128 stands for zero in the data rows.
Some points, one per row:
[137, 144, 144, 137, 117, 110, 142, 155, 137, 127]
[128, 133, 138, 132, 120, 123, 135, 139, 135, 131]
[116, 100, 86, 87, 110, 144, 171, 175, 159, 140]
[115, 122, 148, 139, 96, 134, 163, 109, 84, 104]
[78, 80, 133, 117, 111, 181, 111, 68, 145, 168]
[127, 131, 143, 143, 128, 120, 119, 123, 129, 131]
[131, 142, 151, 137, 122, 130, 123, 109, 117, 125]
[126, 115, 102, 113, 144, 144, 117, 106, 114, 123]
[129, 124, 114, 121, 136, 133, 124, 122, 120, 123]
[130, 127, 116, 122, 145, 124, 106, 147, 170, 151]
[155, 155, 115, 115, 146, 119, 122, 146, 129, 118]
[150, 146, 118, 133, 145, 107, 127, 144, 112, 105]
[126, 127, 132, 129, 122, 129, 132, 131, 133, 131]
[151, 147, 120, 136, 148, 105, 122, 140, 112, 106]
[132, 137, 119, 90, 126, 179, 125, 61, 76, 112]
[129, 140, 159, 158, 137, 116, 101, 102, 118, 127]
[130, 138, 139, 118, 113, 139, 141, 121, 121, 127]
12 more points follow, each with its number after it:
[117, 101, 97, 122, 148, 135, 112, 118, 132, 133] 0
[124, 116, 104, 90, 104, 150, 168, 155, 142, 133] 1
[116, 110, 135, 180, 163, 89, 77, 126, 150, 141] 2
[136, 154, 164, 137, 118, 134, 122, 97, 106, 122] 3
[145, 158, 137, 107, 132, 139, 110, 135, 164, 151] 4
[140, 160, 153, 95, 90, 163, 164, 107, 99, 117] 5
[150, 161, 130, 100, 141, 143, 104, 133, 163, 150] 6
[133, 150, 172, 145, 90, 103, 161, 179, 159, 139] 7
[129, 139, 158, 157, 136, 116, 100, 103, 118, 128] 8
[134, 143, 137, 107, 115, 157, 135, 91, 98, 119] 9
[116, 111, 131, 140, 117, 122, 143, 129, 117, 121] 10
[125, 127, 132, 132, 128, 129, 123, 121, 129, 130] 11
Which two of these numbered points are nearest to each point below by angle, seen from the average point of the first points? Their numbers follow each, nearest first.
[101, 111, 151, 129, 106, 150, 126, 111, 153, 158] > 11 4
[85, 92, 144, 124, 105, 168, 119, 87, 150, 166] > 11 0
[120, 111, 102, 89, 100, 149, 177, 158, 138, 131] > 1 5
[131, 144, 174, 192, 158, 95, 67, 88, 115, 125] > 8 2
[94, 87, 125, 142, 126, 128, 116, 135, 173, 163] > 11 2
[130, 137, 143, 131, 118, 124, 132, 142, 144, 136] > 7 4
[136, 145, 143, 120, 115, 139, 138, 117, 114, 122] > 5 9
[134, 149, 165, 170, 153, 107, 71, 95, 129, 136] > 8 2
[100, 118, 182, 174, 125, 129, 85, 80, 140, 157] > 11 8
[126, 132, 147, 151, 135, 117, 109, 114, 125, 130] > 8 11
Here are 12 other points, each followed by its number:
[119, 119, 124, 113, 111, 142, 146, 136, 140, 138] 0
[129, 147, 162, 114, 97, 155, 144, 99, 111, 128] 1
[120, 119, 134, 138, 121, 124, 133, 127, 123, 127] 2
[131, 143, 157, 141, 108, 113, 144, 155, 148, 136] 3
[116, 109, 124, 158, 149, 103, 101, 137, 150, 140] 4
[129, 136, 143, 141, 134, 122, 110, 118, 131, 133] 5
[138, 135, 121, 126, 134, 122, 132, 138, 123, 118] 6
[125, 111, 92, 100, 153, 159, 102, 90, 117, 129] 7
[122, 114, 124, 142, 121, 115, 146, 135, 108, 111] 8
[151, 140, 98, 119, 153, 116, 127, 138, 104, 101] 9
[108, 100, 129, 150, 115, 117, 151, 131, 107, 114] 10
[133, 150, 173, 153, 101, 102, 147, 165, 153, 137] 11
The same question for these:
[123, 103, 72, 87, 167, 173, 90, 72, 110, 129] > 7 9
[134, 128, 111, 120, 141, 129, 125, 125, 117, 120] > 9 7
[124, 116, 114, 130, 142, 120, 113, 147, 162, 146] > 4 0
[163, 161, 118, 131, 142, 93, 142, 170, 114, 98] > 6 9
[139, 150, 154, 143, 112, 103, 147, 167, 142, 127] > 11 3
[131, 138, 149, 147, 140, 120, 101, 113, 132, 134] > 5 4
[140, 141, 103, 87, 156, 162, 90, 101, 145, 147] > 7 9
[124, 121, 118, 118, 132, 143, 123, 110, 118, 126] > 7 1
[143, 156, 143, 115, 115, 138, 143, 117, 103, 113] > 1 9
[122, 124, 138, 143, 128, 122, 125, 122, 125, 128] > 2 5
